The same turns and mirrors carry the whole set onto itself and the rows of a family onto each other. Which other rows belong to the same family as each row named below? List them in the order they appear above.
These 21 rows form 7 families of 3 rows each.
K796: -5	-9	26	-5	-5	4	-15	-11	-6	1	-3	-12
K639: 22	10	9	-3	10	19	2	-10	-5	-14	7	-4
K195: 3	-23	-7	-5	3	-12	13	11	-3	18	-1	-1
K386: 3	-10	-6	12	-7	-18	13	11	-3	13	-8	-7
K236: 1	-18	-17	-10	-9	1	-5	11	-18	19	1	8
K110: -13	-5	13	-17	10	20	-17	-3	-13	-12	-5	-11
K571: 2	-11	-11	-1	-3	-14	-6	1	5	22	11	0
K76: -1	-21	-1	-3	-12	-10	-6	4	-17	22	3	1
K799: -4	27	-7	14	9	7	9	-2	-16	-10	-14	-12
K499: -1	0	-4	-3	-15	-13	1	15	-28	14	-15	8
K891: 8	-7	7	-15	4	22	-4	-6	-17	-23	-5	-10
K178: 5	-18	15	-2	5	14	0	1	-5	-18	-13	-13
K122: 3	-8	7	-26	18	19	-7	10	-4	-13	-2	-2
K342: 17	-9	0	-17	2	-12	8	17	5	-4	0	2
K830: 2	18	-26	8	9	-3	3	-1	6	1	1	5
K599: -10	27	-4	-2	18	12	7	1	-16	23	6	-6
K69: -9	31	-15	6	9	-3	8	-8	-10	5	1	-12
K50: -13	30	-5	0	11	3	6	7	-27	15	-4	-3
K248: 7	36	-7	-2	4	5	3	-1	-24	3	5	-1
K148: -19	18	1	6	21	18	-1	2	-14	7	-18	3
K32: -5	3	11	-28	-1	11	-15	-3	-10	-10	3	-18

Which other rows belong to the same family as K639? K342, K830
Which other rows belong to the same family as K799? K386, K178
Which other rows belong to the same family as K236? K599, K32
Which other rows belong to the same family as K122? K571, K248
Which other rows belong to the same family as K891? K195, K69
Which other rows belong to the same family as K499? K796, K148

The same turns and mirrors carry the whole set onto itself and the rows of a family onto each other. Which other rows belong to the same family as each row named below? List them in the order they appear above.
These 32 rows form 4 families of 8 rows each.
K249: -13	3	43	-21	14	22	-9	-2	15	7	-3	-2	-9	7	-7	-23	-6	5	-14	6	3	29	-17	2	11	-12	11
K640: -12	6	16	2	-12	-1	10	-5	10	34	-7	-3	14	15	-18	3	2	12	17	-3	16	11	1	1	15	-7	24
K516: -33	-23	-4	4	-9	2	20	-26	-9	10	-14	31	6	18	0	14	11	14	22	-24	-3	1	-16	4	10	-21	20
K845: -22	6	27	-10	3	3	-21	-23	-8	13	-22	28	12	16	-1	-7	2	22	-5	-11	8	11	-31	6	27	7	27
K17: -21	4	16	-12	4	-1	-21	-20	-8	12	-20	17	6	14	1	0	-5	31	-8	-18	-2	8	-29	11	22	7	29
K556: -34	-34	29	-17	10	22	-1	-27	-11	-5	-10	30	-19	4	2	-8	10	6	-13	-15	-19	21	-28	12	10	-23	15
K370: -28	-36	26	-9	9	26	-7	-23	-14	-8	-7	33	-21	8	6	-9	12	7	-7	-23	-12	20	-22	2	13	-13	10
K455: -24	-1	5	-23	20	26	6	-9	-7	5	1	19	7	19	2	-2	11	-13	27	0	-11	16	-25	-2	6	6	17
K543: -15	12	15	-3	-2	-2	18	1	11	31	-7	-5	8	22	-12	3	2	14	23	-5	14	14	-11	-5	1	-15	26
K645: -31	-25	26	-15	18	24	0	-22	-10	-16	-10	31	-16	8	8	-11	4	6	-7	-14	-15	19	-34	2	7	-26	5
K299: -18	-20	36	13	-11	-4	2	-20	4	15	-16	10	-10	5	-11	-7	-1	25	-17	-20	17	16	-12	6	16	-40	11
K625: -16	-32	15	2	2	22	31	-2	11	3	8	9	-15	11	-8	-5	18	-9	17	-2	-5	20	-4	4	4	-28	5
K617: -18	-3	47	-11	20	13	-6	-4	9	2	3	0	-9	7	-12	-21	0	2	-10	10	2	29	-9	7	17	-7	10
K452: -25	-25	22	-4	1	25	33	-8	14	5	2	12	-8	11	-9	-8	11	-12	16	0	3	22	-4	-5	-2	-39	2
K12: -15	-2	50	-5	13	23	-1	6	15	5	-1	-7	-10	11	-7	-16	-10	2	-8	-2	0	31	-17	-2	14	-12	17
K436: -29	11	24	-16	4	3	-21	-25	-9	15	-25	19	12	13	0	-3	-10	26	-7	-15	7	11	-30	1	17	-4	25
K992: -11	14	10	1	-5	2	13	-1	16	23	-7	-1	17	22	-10	-2	-5	13	22	-3	19	9	-5	-6	11	-10	17
K266: -21	-30	34	11	-13	-1	4	-8	7	10	-27	16	-15	10	-13	-13	7	30	-4	-13	16	16	-18	6	10	-36	12
K607: -22	10	8	-25	19	25	6	-18	-7	9	10	13	14	12	5	4	0	-12	14	-3	-15	15	-16	-3	11	4	17
K792: -25	-18	-6	0	-11	7	13	-25	-12	18	-19	29	7	17	3	12	10	10	21	-29	5	3	-26	-3	5	-26	17
K262: -21	1	4	-21	16	34	-3	-18	-3	-1	0	18	12	18	-1	-3	5	-15	22	-1	-17	12	-16	1	11	1	22
K643: -25	-21	33	1	-4	-12	8	-15	5	12	-22	6	-13	3	-12	-11	6	28	-11	-12	14	19	-8	12	13	-43	14
K899: -27	-18	-10	-1	-11	8	13	-28	-13	16	-10	24	-1	6	0	15	12	17	13	-31	1	-3	-15	1	10	-24	17
K885: -25	-21	36	5	-12	-8	14	-10	9	18	-18	10	-14	8	-7	-6	1	34	-13	-17	19	17	-17	6	9	-33	9
K438: -27	-18	-9	-8	-8	2	12	-32	-15	13	-18	36	8	12	-2	7	16	16	18	-16	1	0	-16	6	7	-21	13
K768: -31	5	24	-11	13	-4	-18	-18	-8	14	-22	21	4	10	-2	-12	0	33	-7	-16	-2	17	-23	2	17	7	32
K187: -13	16	15	-2	0	-5	13	-5	11	28	-8	-4	19	16	-15	-1	-2	6	19	4	19	13	-14	2	9	-19	19
K470: -20	1	7	-14	10	37	2	-12	-3	7	5	23	10	22	4	3	2	-10	20	-5	-12	11	-26	-7	7	10	15
K557: -20	-26	15	-1	6	18	28	-6	5	7	7	1	-15	7	-8	-3	8	-11	16	-9	-1	21	-6	-2	-5	-40	0
K240: -11	-25	17	-3	-7	28	29	-8	9	4	4	8	-5	13	-7	4	6	-15	17	0	3	14	-11	2	4	-39	-3
K166: -17	-3	49	-13	17	15	-3	0	16	2	-8	4	0	18	-8	-23	-4	1	-5	15	1	34	-18	4	11	-9	13
K969: -29	-33	24	-10	7	26	-8	-28	-9	-13	-11	34	-11	3	5	-11	5	3	-15	-12	-13	16	-21	11	21	-18	4

Which other rows belong to the same family as K992? K249, K516, K17, K556, K452, K262, K885
Which other rows belong to the same family as K266? K640, K645, K12, K607, K438, K768, K240
Which other rows belong to the same family as K166? K543, K625, K436, K643, K899, K470, K969

